A hidden rule labels the rows of this table. It goes by one to three of the table's principal directions, not those with the most spread.
array([-0.7, -0.2, -0.2,  0.9, -0.7,  0.3, -0.3, -0.9,  0.7,  0.8, -0.2, -0.7,  0.1, -0.9,  0.5,
        1.0, -1.2,  1.7,  1.2, -0.7, -0.3, -1.5,  1.5,  0.6,  1.0,  1.0,  0.8, -0.7]) 6
array([-0.3,  0.1, -1.6,  0.5, -1.2,  0.3, -0.3,  0.8,  1.0, -0.5, -1.1,  0.2,  0.8, -0.9,  0.4,
        0.0, -0.4,  0.8, -0.2, -0.9, -0.2, -0.1,  0.9,  1.6,  1.4, -0.2, -0.9, -0.2]) 8
array([ 0.0,  0.4,  0.1, -0.5,  0.9,  0.9, -0.9, -0.2,  0.1, -0.8,  0.2, -0.5, -0.6,  0.0,  0.7,
        0.1,  1.6, -1.5, -0.1, -0.5, -0.8, -0.6,  0.1, -0.5, -0.8, -0.4, -0.3, -0.6]) 5
array([ 0.7,  0.1, -1.4, -0.3, -0.4,  1.3,  0.5, -1.5,  0.4,  0.8,  0.0, -0.7,  0.8,  0.9,  1.9,
        1.4,  0.7,  0.4,  0.3,  1.0,  0.3, -0.6,  0.0, -0.9,  0.3,  0.8,  0.9, -0.2]) 2
array([ 0.4,  0.3, -0.5,  0.6, -0.1,  0.5,  0.2,  0.3,  0.5, -0.5, -0.6, -0.6,  0.3, -0.8,  0.2,
       -0.1, -0.3, -0.7,  0.0, -1.6, -0.2,  0.4,  0.1,  0.3,  0.7,  0.5, -0.7, -0.1]) 4
array([ 0.1,  1.1,  0.2, -0.3, -0.3,  0.5, -0.9,  1.5, -0.9, -2.2, -2.4, -0.4, -0.5, -0.9,  0.2,
       -0.6,  1.1, -2.3,  0.0, -2.4, -0.7,  2.0,  0.2, -0.1,  0.0, -0.2, -3.2,  0.0]) 1
array([-0.5, -0.8, -0.9, -0.3, -0.9,  0.3, -0.3, -0.2,  0.6,  0.5,  0.3,  0.4,  0.9,  0.2,  0.6,
        0.8, -0.3,  1.8,  0.1,  1.0, -0.2, -1.5,  1.2,  1.0,  0.4, -1.0,  0.7,  0.0]) 2
array([ 0.4,  0.0,  0.8, -0.6,  0.2, -0.3,  0.4,  1.3, -1.1, -1.0, -0.5,  0.3,  0.1,  0.6, -0.3,
       -0.6,  0.7, -1.5, -0.5, -0.1,  0.0,  1.2, -0.8, -0.4, -0.6, -1.0, -0.9,  0.6]) 2
array([-0.3,  0.6,  0.7,  0.5, -0.2, -0.3, -0.3,  1.6, -0.7, -1.1, -1.2, -0.2, -0.5, -1.2, -0.4,
       -0.8,  0.4, -1.4, -0.3, -1.7, -0.5,  1.5,  0.1,  0.4,  0.1, -0.3, -1.8, -0.1]) 7
array([-0.6, -0.7,  0.4,  0.8, -1.0, -0.9, -0.2, -0.4,  0.0,  1.3,  0.2,  0.3, -0.3, -0.7, -0.1,
        0.0, -1.1,  1.8,  0.8, -0.5, -0.2, -0.3,  0.6,  1.0,  0.7,  0.7,  0.4, -0.3]) 6
array([-0.5, -0.7,  0.4,  1.1, -0.9, -1.9, -0.4, -0.5,  0.3,  1.2,  0.4,  1.3, -0.5, -0.9, -1.5,
       -1.5, -2.5,  2.2,  0.6, -1.0,  0.4,  0.7, -0.5,  1.7,  1.2,  1.7,  0.0,  0.0]) 2
array([-0.5,  1.5,  1.5,  0.6,  3.3, -0.1, -1.0,  0.4,  0.5, -1.3,  0.9, -0.9, -2.4, -1.4, -2.8,
       -1.0,  0.6, -2.7, -1.2, -0.9, -0.2,  0.2, -0.6, -1.3, -1.7, -0.1, -0.5, -0.3]) 4
array([ 0.4,  0.2, -0.4, -1.1, -0.5,  0.7, -0.5,  0.0, -0.5, -0.8, -0.8,  0.1,  0.1,  0.7,  1.4,
        0.0,  1.5, -0.9,  0.2, -0.1, -0.5,  0.3, -0.1, -0.2, -0.1, -0.3, -0.9, -0.1]) 4
array([-0.4, -1.1,  1.3,  1.0, -1.5, -0.8,  0.2,  0.8, -1.0,  0.7, -0.4,  0.1,  0.4, -0.8,  0.5,
        0.0, -1.1,  0.9,  1.1, -1.6, -0.8,  0.3,  0.8,  1.2,  0.7,  0.0, -0.3, -0.1]) 4
array([ 0.3,  0.8,  1.4,  0.2,  0.1, -0.3, -2.9,  2.2, -1.2, -3.6, -3.2,  0.5, -1.3, -1.4, -1.5,
       -2.4,  0.3, -3.8, -0.2, -5.0, -1.4,  3.5, -0.9,  0.8,  0.1, -0.1, -5.2,  0.5]) 2
array([-0.1, -0.7, -0.2,  0.1, -1.9, -1.3,  1.0,  1.0, -0.1,  0.5, -0.2,  1.2,  0.3, -0.7,  0.4,
       -1.5, -1.0,  1.3,  0.5, -1.2,  0.0,  0.7,  0.0,  2.1,  1.6,  0.4, -0.4, -0.2]) 5
array([ 0.4,  1.4, -0.2,  0.7,  0.1, -0.1,  0.8, -0.6,  0.3,  0.5, -1.1, -1.0, -1.4, -1.2, -0.1,
       -0.1, -0.5, -0.3,  1.0, -1.9,  0.2,  0.8,  0.0, -0.8,  1.0,  2.6, -0.5, -0.6]) 4
array([-0.5, -0.2,  0.5, -0.1,  0.6,  0.0, -1.1,  0.7,  0.1, -0.7,  0.1,  0.3, -0.4, -0.1, -0.6,
       -0.1,  0.4, -0.3, -0.4,  0.0, -0.7, -0.7,  0.4,  0.4, -0.6, -1.3, -0.2,  0.0]) 8
array([-0.2,  0.8,  0.0, -1.2,  0.5,  1.2, -1.8,  0.9, -1.0, -2.6, -1.4, -0.2,  0.3,  1.0,  0.7,
        0.1,  2.5, -2.5, -0.9,  0.6, -0.6,  0.7, -0.1, -0.8, -1.2, -1.6, -1.8,  0.1]) 8
array([ 0.7,  0.4, -0.7, -0.3,  0.1, -0.1,  1.0,  0.0,  0.2,  0.2,  0.0,  0.1, -0.1,  0.1,  0.1,
       -0.5,  0.1, -0.3, -0.2,  0.0,  0.5,  0.6, -0.8, -0.3,  0.4,  0.6,  0.0,  0.1]) 7
array([ 0.0, -1.7,  0.2,  0.5,  0.4, -1.6,  0.0,  1.1,  0.9,  0.1,  2.0,  2.0,  0.9,  0.1, -2.3,
       -1.9, -2.1,  1.1, -1.4,  0.3,  0.4, -0.1, -1.2,  2.2,  0.2, -1.4,  0.7,  1.0]) 8
array([ 0.4, -0.4, -0.1, -0.5,  0.5,  1.2,  0.9, -2.0, -0.3,  1.5,  0.9, -1.1,  0.9,  1.8,  1.2,
        2.7,  0.4,  0.8,  0.5,  2.8,  0.6, -1.6,  0.4, -2.1, -1.0, -0.2,  2.2,  0.3]) 1
array([ 0.2, -0.7,  1.6,  0.7, -0.3, -1.6,  1.2,  0.0, -0.9,  1.5,  1.0,  0.5, -0.8, -0.5, -0.5,
       -1.2, -1.0,  0.4,  0.6, -1.0,  0.1,  1.2, -1.0,  0.2,  0.1,  1.2,  0.4,  0.0]) 2
array([-0.6, -0.8, -0.4,  1.4, -0.9, -1.0,  2.1, -0.6,  0.8,  3.0,  1.5, -0.1,  0.7, -0.7, -0.2,
        1.0, -1.9,  3.3,  0.2,  1.6,  0.9, -1.2,  0.9,  0.6,  0.9,  0.6,  2.6, -0.1]) 3
array([-0.8,  0.3,  1.5,  0.8,  0.0, -1.0, -0.6,  1.4, -1.1, -0.8, -0.6,  0.0, -0.7, -1.0, -1.1,
       -1.0,  0.0, -0.8, -0.3, -0.9, -0.2,  1.5,  0.0,  0.3, -0.4, -0.3, -1.2, -0.1]) 5
array([ 1.1,  1.2, -2.7,  1.6,  0.1, -0.4,  2.9, -1.0,  3.0,  2.2,  0.4, -0.5, -0.4, -1.9, -0.9,
       -0.4, -2.5,  1.8,  0.0, -1.2,  1.6,  0.0, -0.5,  0.3,  2.8,  3.4,  1.5, -0.3]) 4
array([ 0.9, -0.7,  0.0, -0.3, -0.8, -0.8,  1.0, -0.3, -0.1,  0.8,  0.5,  1.0,  0.0,  0.1,  0.1,
       -1.0, -0.9,  0.5,  0.6, -1.0,  0.3,  0.8, -0.9,  0.6,  0.7,  0.9, -0.2,  0.4]) 4
array([ 0.9,  0.5, -1.4,  1.3,  1.4, -0.6,  1.6, -1.3,  2.6,  2.0,  2.1, -0.1, -1.2, -1.2, -1.2,
       -1.1, -1.6,  0.9, -0.3, -0.7,  0.9, -0.7, -1.3,  0.2,  1.4,  2.6,  2.2, -0.6]) 8
array([-0.2,  0.7, -0.3, -0.6,  0.0,  2.0, -1.3,  0.2, -0.8, -1.7, -1.7, -1.2,  1.0,  1.1,  1.6,
        1.8,  2.1, -1.5, -0.3,  1.2, -0.5, -0.3,  0.8, -1.3, -0.8, -1.3, -0.7, -0.1]) 8
array([ 1.2, -0.4, -1.0, -0.6, -0.4, -0.3,  1.3, -2.0,  0.1,  2.1,  0.4,  0.6,  0.4,  1.7,  0.2,
        0.9, -0.9,  1.6,  0.4,  1.8,  1.3,  0.4, -1.1, -1.3,  0.3,  1.3,  1.2,  1.1]) 2
array([-0.3,  0.2, -0.3,  0.4,  0.1, -0.2, -1.2,  1.5,  0.4, -1.7, -0.9,  0.5,  0.3, -0.6, -1.0,
       -1.1, -0.2, -0.8, -1.0, -0.9, -0.2,  0.8, -0.2,  1.2,  0.4, -0.9, -1.5,  0.2]) 6
array([-0.6,  0.9,  0.1,  0.2,  1.7,  0.6, -1.1,  1.8,  0.4, -2.4, -0.4, -0.4,  0.1, -0.4, -1.4,
       -0.4,  0.8, -2.0, -1.8,  0.3, -0.1, -0.2,  0.1,  0.0, -0.9, -1.9, -0.7,  0.1]) 3
array([ 1.1, -2.7, -0.8,  0.3, -1.5, -0.4,  1.4, -3.5,  1.4,  3.7,  2.9,  0.9,  1.4,  0.6,  1.2,
        0.5, -3.2,  3.8,  1.9, -0.2,  0.4, -1.8, -0.3,  1.4,  1.5,  2.2,  2.8,  0.1]) 5
array([ 0.8,  0.7, -0.4, -0.1, -0.4, -0.3,  0.1,  0.3, -0.2, -0.5, -0.9,  0.4, -0.7, -0.6,  0.2,
       -1.5,  0.5, -1.3, -0.1, -1.9,  0.0,  2.2, -1.2,  0.2,  0.6,  1.2, -1.9,  0.0]) 7
array([ 0.1,  0.5, -0.3, -0.2,  1.1,  0.8, -0.8, -0.9,  0.8,  0.0,  0.5, -0.5, -0.8,  0.0, -0.1,
        0.5,  0.7, -0.5, -0.1,  0.2, -0.3, -0.9,  0.1, -0.7, -0.5,  0.1,  0.3, -0.3]) 1
array([ 0.2, -0.5,  0.2, -0.1, -0.7, -0.7,  1.4, -1.5, -0.2,  2.2,  1.1,  0.2, -0.4,  0.5,  0.9,
        0.2, -0.6,  1.8,  1.3,  0.7,  0.4, -0.7, -0.3, -0.3,  0.5,  1.7,  1.9, -0.5]) 2
array([ 1.2, -0.5, -1.7, -1.1, -1.3, -0.1,  1.0, -4.1,  0.7,  3.3,  0.7,  0.7, -0.3,  1.6,  1.8,
        0.9, -0.9,  3.0,  2.1,  1.1,  1.0, -0.6, -0.8, -0.8,  1.3,  3.5,  1.7, -0.1]) 2
array([ 0.8, -0.1, -0.1, -0.1, -1.1, -0.6,  0.5,  1.1, -0.7, -0.3, -1.0,  0.8,  0.1, -0.4,  0.2,
       -1.2,  0.1, -0.8, -0.1, -1.7, -0.1,  2.3, -0.9,  0.6,  0.6,  0.2, -2.0,  0.5]) 2
array([ 0.2,  0.5,  0.3,  0.2,  1.6, -0.2, -0.4, -0.1,  1.0,  0.1,  0.8, -0.2, -1.8, -0.8, -1.1,
       -0.6,  0.1, -0.8,  0.0, -1.3, -0.6, -0.8, -0.3, -0.2, -0.1,  0.5,  0.4, -0.4]) 2
array([-1.5, -1.1, -1.1, -0.7, -1.1,  1.3, -1.9, -0.3, -0.1, -0.2, -0.3,  0.2,  2.3,  2.1,  1.6,
        2.7,  0.9,  2.4, -0.4,  4.3, -0.3, -2.8,  2.1,  0.4, -0.5, -2.9,  1.6,  0.1]) 5
array([-0.4,  0.4,  0.4,  0.1,  0.3,  0.3, -0.5,  0.7, -0.2, -1.0, -0.6, -0.5, -0.1, -0.5, -0.4,
        0.1,  0.3, -0.9, -0.3, -0.6, -0.3,  0.3,  0.5, -0.1, -0.5, -0.7, -1.0,  0.1]) 1
array([-0.1, -0.3,  0.0,  0.8,  2.8, -0.5,  2.0, -1.0,  2.6,  1.8,  4.3, -0.4, -0.3, -1.5, -3.1,
       -0.1, -2.3,  0.9, -1.5,  1.1,  1.3, -2.1,  0.1, -0.1, -1.1, -0.6,  2.6,  0.4]) 2
array([ 1.3, -0.1, -0.7, -0.2, -0.7, -0.5,  2.2, -0.8,  0.0,  2.0,  0.3,  0.3, -0.1,  0.4,  0.6,
        0.1, -0.4,  0.8,  0.5,  0.1,  0.8,  1.0, -1.0, -0.7,  0.8,  1.5,  0.6,  0.4]) 7
array([ 0.1, -1.0,  1.0, -0.7, -0.6, -0.2, -0.4,  0.6, -1.6, -0.2, -0.3,  0.6,  0.7,  1.2,  0.4,
        0.4,  0.5, -0.3,  0.0,  0.7, -0.4,  0.7, -0.2, -0.2, -0.9, -1.6, -0.7,  0.9]) 7
array([ 1.0,  1.5, -1.7, -0.6,  1.8,  0.7,  0.8, -1.3,  1.8, -0.1,  0.9, -0.4, -1.0, -0.1, -0.5,
       -0.7,  0.5, -1.2, -0.7,  0.0,  0.8, -0.2, -1.2, -1.1,  0.1,  1.5,  0.4, -0.3]) 1
array([ 0.4, -0.9,  1.0,  0.8, -1.2, -1.7, -0.2,  0.4, -0.7,  0.4, -0.5,  1.3, -0.4, -0.7, -0.8,
       -1.8, -1.8,  0.5,  0.8, -2.6, -0.2,  2.0, -1.0,  1.5,  1.1,  1.3, -1.4,  0.4]) 5
array([ 1.0,  1.8, -2.0, -1.9, -1.0,  0.5, -0.7,  2.0, -0.3, -3.7, -3.9,  0.9,  0.0,  0.7,  0.9,
       -2.1,  1.7, -2.5, -0.3, -1.7,  0.0,  2.5, -1.2,  0.5,  1.5,  0.5, -3.6,  0.1]) 6
array([-0.1,  0.4, -0.4,  0.1,  0.8,  1.0, -0.8, -0.3,  0.7, -0.9, -0.5, -0.7,  0.3,  0.1, -0.4,
        1.0, -0.3, -0.3, -0.2,  0.2,  0.0, -0.9,  0.6, -0.5, -0.2, -0.3,  0.1,  0.1]) 4
array([-0.9,  0.4,  0.8, -0.8,  0.9,  1.1, -1.7,  0.6, -1.1, -1.5, -0.9, -0.7,  0.2,  1.1,  0.0,
        1.8,  1.9, -1.1, -0.7,  2.1, -0.5, -0.7,  1.1, -1.5, -2.0, -2.5, -0.5,  0.4]) 2
array([-0.3,  0.0,  0.2, -0.3, -0.5,  0.3, -0.1,  0.6, -0.9, -0.3, -0.8, -0.1,  0.7,  0.5,  0.3,
        0.9,  0.6, -0.1, -0.2,  1.1,  0.1,  0.4,  0.5, -0.5, -0.5, -1.1, -0.5,  0.5]) 6
array([-1.7, -1.1,  2.9,  1.1,  0.2, -1.1, -0.9, -0.6, -1.2,  1.4,  2.0, -0.2, -0.9, -0.7, -0.6,
        0.0, -0.4,  1.0,  0.7,  0.4, -0.6, -0.8,  0.7,  0.2, -1.4, -0.2,  1.3, -0.8]) 7
array([ 0.5, -0.5, -0.8, -0.1, -0.8, -0.2,  1.2, -2.7,  0.4,  3.1,  1.1,  0.0, -0.2,  1.0,  1.3,
        1.2, -0.6,  2.6,  1.4,  1.6,  0.7, -1.0, -0.2, -0.8,  0.6,  2.1,  2.3, -0.3]) 6
array([ 0.2, -0.3,  0.5, -0.3, -0.8,  0.1, -0.2, -0.6, -0.9,  0.0, -0.5,  0.0,  0.2,  0.5,  1.0,
       -0.1,  0.1, -0.1,  0.9, -0.6, -0.2,  0.6, -0.2, -0.1,  0.1,  0.8, -0.4, -0.2]) 7
array([-0.7, -1.5,  0.7,  0.4,  0.2, -1.3,  0.0,  0.9,  0.6,  0.5,  1.9,  1.3,  0.5, -0.5, -1.9,
       -0.9, -1.7,  1.4, -0.9,  0.5,  0.1, -0.9,  0.2,  1.8, -0.4, -1.9,  0.7,  0.7]) 7
array([ 0.4,  1.8, -1.6, -0.5,  0.6,  1.8, -0.8,  0.8,  0.7, -2.4, -1.6, -1.0,  0.0, -0.3,  1.1,
       -0.2,  2.3, -2.7, -1.0, -0.7, -0.4,  0.4, -0.1, -0.5,  0.2, -0.1, -1.5, -0.7]) 5
array([ 0.6, -0.5, -1.7, -1.4, -1.8,  0.9, -0.7, -1.4, -0.4,  0.7, -1.3,  0.7,  1.1,  2.1,  2.2,
        1.5,  0.9,  1.4,  0.8,  1.7,  0.1,  0.0,  0.1, -0.4,  0.6,  0.1, -0.3,  0.5]) 4
array([-0.4, -0.3,  1.4,  0.6,  0.3, -1.3, -0.3,  1.2, -0.6, -0.2,  0.4,  0.7, -0.8, -0.8, -1.5,
       -1.4, -0.3, -0.6, -0.6, -0.9, -0.3,  1.2, -0.6,  0.6, -0.4, -0.5, -0.7,  0.2]) 1
array([-0.8, -0.3,  1.9,  1.8,  0.3, -1.8, -0.1,  2.2, -0.5, -0.7,  0.2,  0.4, -0.2, -2.0, -2.6,
       -2.0, -1.7, -0.7, -1.0, -1.9,  0.1,  1.9, -0.3,  1.5,  0.0, -0.6, -1.3,  0.4]) 6
array([ 0.4,  0.5, -0.7, -0.1,  0.9,  0.3,  1.2, -1.2,  1.0,  0.9,  1.4, -0.6, -0.4, -0.1,  0.1,
        0.2,  0.1,  0.1, -0.1,  0.7,  0.6, -0.7, -0.4, -0.8, -0.1,  1.0,  1.4, -0.4]) 2
array([ 0.4,  1.0, -1.1, -0.7, -1.1,  0.8,  0.9, -1.5, -0.4,  1.2, -0.8, -0.8, -0.5,  0.5,  2.5,
        1.0,  1.6,  0.4,  1.2,  0.7,  0.3,  0.2,  0.1, -1.3,  0.5,  2.0,  0.3, -0.9]) 2
array([-0.5,  0.8, -0.3, -1.1,  0.0,  1.5, -1.6,  0.7, -0.9, -2.2, -1.9, -0.6,  0.6,  1.1,  1.1,
        1.2,  2.2, -1.4, -0.4,  1.3, -0.5, -0.2,  0.9, -1.0, -0.9, -1.6, -1.2,  0.0]) 6
array([-1.4, -0.5,  0.9,  0.9,  0.9, -0.3, -1.2, -0.2,  1.0,  0.1,  1.5, -0.1, -0.4, -1.2, -1.5,
        0.0, -1.2,  1.1, -0.2, -0.1, -0.5, -2.0,  1.2,  1.1, -0.5, -0.7,  1.0, -0.5]) 3
Which label does each new row get?
array([-0.5,  0.8, -0.5, -1.3, -0.2,  1.6, -2.2,  0.3, -1.0, -2.3, -2.6, -0.4,  0.6,  1.6,  1.0,
        1.6,  2.0, -1.0, -0.1,  1.6, -0.4, -0.2,  0.9, -1.2, -0.8, -1.5, -1.4,  0.3]): 2
array([ 0.4, -0.9,  0.2,  0.2, -1.9, -0.7,  1.8, -1.1, -0.6,  2.8,  1.0,  0.2, -0.1, -0.1,  2.1,
        0.1, -0.1,  1.8,  1.6, -0.3, -0.2,  0.1,  0.0,  0.4,  0.8,  1.6,  1.2, -0.7]): 5
array([-0.7, -0.4,  0.7,  0.1,  0.0,  0.1, -0.6,  0.4, -0.6, -0.4,  0.1, -0.1,  0.6,  0.4,  0.0,
        0.5,  0.2,  0.1, -0.3,  1.1, -0.1, -0.4,  0.5,  0.0, -0.7, -1.1,  0.3,  0.1]): 1
array([-0.9, -0.4,  0.7,  0.3, -0.2,  0.0, -1.0, -0.4, -0.3, -0.1,  0.0, -0.2,  0.2, -0.3, -0.3,
        0.5, -0.6,  0.6,  0.4,  0.1, -0.2, -0.4,  0.9,  0.3, -0.4, -0.3, -0.2, -0.1]): 4
array([-0.2, -0.7,  0.2,  0.8,  0.1,  0.0,  0.0, -0.3,  0.6,  0.4,  0.8, -0.2,  0.5, -0.6, -0.5,
        0.2, -1.4,  0.7,  0.1, -0.5, -0.1, -0.8,  0.5,  0.7,  0.2, -0.1,  0.5,  0.1]): 7
array([ 0.9,  1.8, -1.3, -1.6,  1.3,  2.9, -0.7, -1.4, -0.3, -1.3, -1.6, -1.9,  0.0,  1.9,  1.9,
        2.6,  3.0, -2.3, -0.1,  1.8,  0.1, -0.4,  0.1, -3.4, -1.3, -0.1, -0.3,  0.1]): 5
array([ 1.1, -0.1, -1.1, -0.6,  0.0,  0.3,  2.1, -1.8,  0.7,  2.1,  1.6, -0.2,  0.1,  0.8,  1.3,
        0.5,  0.2,  0.9,  0.5,  1.2,  0.8, -0.8, -0.7, -0.9,  0.3,  1.4,  2.0, -0.2]): 5
array([-1.9,  1.1,  0.0,  2.4,  1.0, -1.1, -0.8,  2.7,  1.4, -1.7, -0.9, -0.3, -0.2, -2.9, -3.8,
       -1.4, -2.1,  0.2, -1.9, -1.0,  0.5,  0.4,  1.0,  1.8,  0.8, -0.8, -0.9, -0.1]): 2
array([ 1.3,  0.6, -1.9, -1.2, -0.9,  1.7,  0.5, -1.7, -0.2,  0.3, -1.5, -0.6,  0.8,  1.8,  2.6,
        1.6,  1.3, -0.2,  0.8,  1.0,  0.4,  0.3, -0.4, -1.7,  0.6,  1.3, -0.1,  0.1]): 3
array([ 0.2, -0.3,  0.5, -0.1, -1.0, -0.9, -0.3,  0.7, -0.6, -0.6, -0.9,  0.9, -0.2, -0.3, -0.3,
       -1.5, -0.7, -0.2,  0.5, -1.9, -0.2,  1.4, -0.6,  1.1,  0.8,  0.6, -1.5,  0.1]): 1
array([ 1.6, -0.4,  0.3, -1.6, -0.7,  0.2,  1.4, -3.8, -1.3,  2.9,  1.0, -0.1, -0.8,  2.4,  2.6,
        1.1,  0.9,  0.7,  2.3,  1.2,  0.6,  0.3, -1.5, -2.6, -0.4,  3.1,  1.5, -0.1]): 7
array([-1.4,  0.1,  2.1,  0.6,  1.4, -1.2, -2.0,  2.8, -0.4, -2.8, -0.2,  0.7, -0.9, -1.0, -2.9,
       -2.2, -0.2, -1.7, -1.3, -1.2, -0.8,  0.3, -0.1,  1.4, -0.8, -1.9, -1.3, -0.1]): 6
array([ 0.4, -0.4,  0.0, -0.2,  0.2,  0.5, -0.3, -0.8, -0.1,  0.3,  0.4, -0.1,  0.4,  0.6,  0.5,
        0.5,  0.1, -0.1,  0.1,  0.4,  0.0, -0.2, -0.3, -0.5, -0.4,  0.0,  0.3,  0.2]): 8
array([-0.2,  0.5, -0.8,  1.1, -0.4, -1.3,  0.0,  0.8,  0.9,  0.1, -0.7,  0.8, -0.5, -1.3, -1.7,
       -1.5, -1.5,  0.8, -0.6, -1.1,  0.6,  1.4, -0.5,  1.3,  1.4,  0.9, -0.9,  0.2]): 2
array([-0.3, -0.6,  0.3, -0.2, -1.2, -0.1,  0.6, -0.3, -0.5,  0.5,  0.4,  0.0,  0.5, -0.2,  1.2,
        0.0, -0.2,  0.9,  0.9, -0.2, -0.2, -0.4,  0.7,  0.7,  0.3,  0.3,  0.4, -0.5]): 5
array([ 0.8, -0.8, -0.7, -0.6,  0.1,  0.6,  3.2, -1.6,  0.4,  3.2,  2.5, -0.7,  0.8,  1.4,  1.9,
        2.4,  0.6,  1.7,  0.4,  3.2,  0.7, -2.3,  0.4, -1.6, -0.5, -0.3,  3.8,  0.0]): 5
array([-0.5, -1.3,  1.9,  1.0, -0.7, -1.1,  0.6,  0.0, -1.2,  1.7,  1.1,  0.1,  0.4, -0.7, -0.8,
        0.4, -1.4,  1.1,  0.3, -0.1,  0.1,  0.8,  0.5,  0.2, -0.8, -0.6,  0.0,  0.7]): 3
array([-0.3,  0.0,  0.4, -1.3, -0.4,  0.9, -1.4,  0.7, -1.5, -1.5, -1.5,  0.0,  0.5,  1.4,  1.1,
        1.0,  1.9, -1.1,  0.0,  1.0, -0.7,  0.1,  0.5, -0.8, -1.0, -1.7, -1.2,  0.3]): 1
array([-0.6,  0.4, -0.1,  0.5,  1.4, -0.5,  0.1,  1.4,  1.0, -0.8,  0.7,  0.2, -0.1, -0.4, -1.7,
       -0.8, -0.3, -0.1, -1.4,  1.0,  0.3, -1.0, -0.1,  0.6, -0.1, -1.1,  1.1, -0.1]): 1
array([ 1.1,  1.0, -0.9, -1.6,  1.5,  1.3,  0.0, -1.4,  0.6, -0.1,  0.7, -0.4, -1.3,  1.2,  1.2,
        0.3,  2.4, -1.7,  0.1,  0.5, -0.3, -0.9, -0.9, -1.8, -0.8,  0.7,  0.6, -0.5]): 5
array([ 0.1, -0.6,  1.4,  0.6, -0.8, -0.9, -0.2,  2.0, -1.0, -1.2, -1.3,  0.5,  0.3, -0.7, -0.6,
       -1.2, -1.0, -0.8,  0.3, -2.5, -0.6,  1.5, -0.2,  1.3,  0.6, -0.4, -1.7,  0.4]): 2
array([-1.5, -0.4,  1.1,  1.3,  0.4, -1.2, -0.4,  3.3, -0.2, -1.5, -0.2,  0.5,  0.7, -1.0, -2.4,
       -0.9, -0.9,  0.0, -1.9,  0.5,  0.0,  0.1,  0.6,  1.6, -0.2, -2.8, -0.2,  0.5]): 6
array([-0.3,  0.2, -0.2, -0.4,  0.0,  0.7, -0.7,  1.0, -0.4, -1.3, -1.1, -0.2,  0.6,  0.4,  0.3,
        0.7,  0.9, -0.7, -0.5,  0.6, -0.3, -0.1,  0.6, -0.2, -0.5, -1.5, -0.8,  0.3]): 1
array([ 0.1,  0.2, -0.2, -0.6,  0.1,  0.5, -0.5, -0.8, -0.2,  0.0,  0.0, -0.1, -0.3,  0.7,  0.8,
        0.3,  0.9, -0.2,  0.3,  0.6, -0.1, -0.3, -0.2, -0.6, -0.3,  0.3,  0.2, -0.3]): 8
array([-0.5,  1.0,  0.0,  0.7,  0.8, -0.3,  0.3,  0.6,  0.5, -0.1,  0.1, -0.5, -0.8, -1.0, -0.8,
       -0.3,  0.4, -0.4, -0.7,  0.2,  0.2,  0.0,  0.1, -0.3, -0.1,  0.1,  0.3, -0.5]): 3
array([-1.2,  0.1,  1.3,  0.4,  0.7,  0.0, -0.9,  2.9, -0.7, -1.9,  0.0, -0.2,  0.2, -1.2, -1.0,
       -0.5,  1.4, -2.0, -1.8, -0.3, -0.9,  0.5,  0.8,  0.7, -1.5, -3.3, -1.5,  0.1]): 5
array([-0.3,  0.4,  1.2,  0.5, -0.3, -0.1, -1.0,  1.8, -1.4, -1.5, -1.6, -0.2, -0.2, -1.2, -0.5,
       -0.6,  0.7, -2.0, -0.5, -2.0, -0.7,  2.3,  0.2,  0.2, -0.6, -1.0, -3.0,  0.4]): 1
array([-0.8, -0.1,  1.3,  1.3,  1.4, -1.2, -0.3,  1.7,  0.3, -0.9,  0.8,  0.2, -0.3, -1.0, -2.5,
       -1.3, -1.2, -0.4, -1.2, -0.3,  0.1, -0.1, -0.3,  0.9, -0.3, -0.9,  0.4,  0.1]): 6
array([ 0.2,  1.1, -1.5, -0.2,  1.3,  0.7,  0.1, -1.1,  1.9,  0.5,  0.9, -0.5, -1.2, -0.3,  0.0,
        0.1,  0.7,  0.0, -0.3,  0.5,  0.1, -1.6, -0.2, -0.6,  0.3,  1.1,  1.4, -0.9]): 7
array([ 0.7,  0.4, -0.6, -0.1, -0.2, -0.3,  1.0, -0.1,  0.3,  0.5, -0.2,  0.2, -0.5, -0.3,  0.1,
       -0.5, -0.1,  0.0,  0.2, -0.7,  0.3,  0.7, -0.6, -0.1,  0.7,  1.1, -0.3,  0.1]): 8
array([-0.8,  0.2, -0.1, -0.6,  0.5,  1.5, -1.0,  0.4, -0.3, -0.9, -0.2, -0.9,  0.5,  0.6,  1.0,
        1.8,  2.0, -0.6, -0.6,  1.8, -0.7, -1.5,  1.4, -0.7, -1.3, -2.3,  0.2, -0.3]): 4
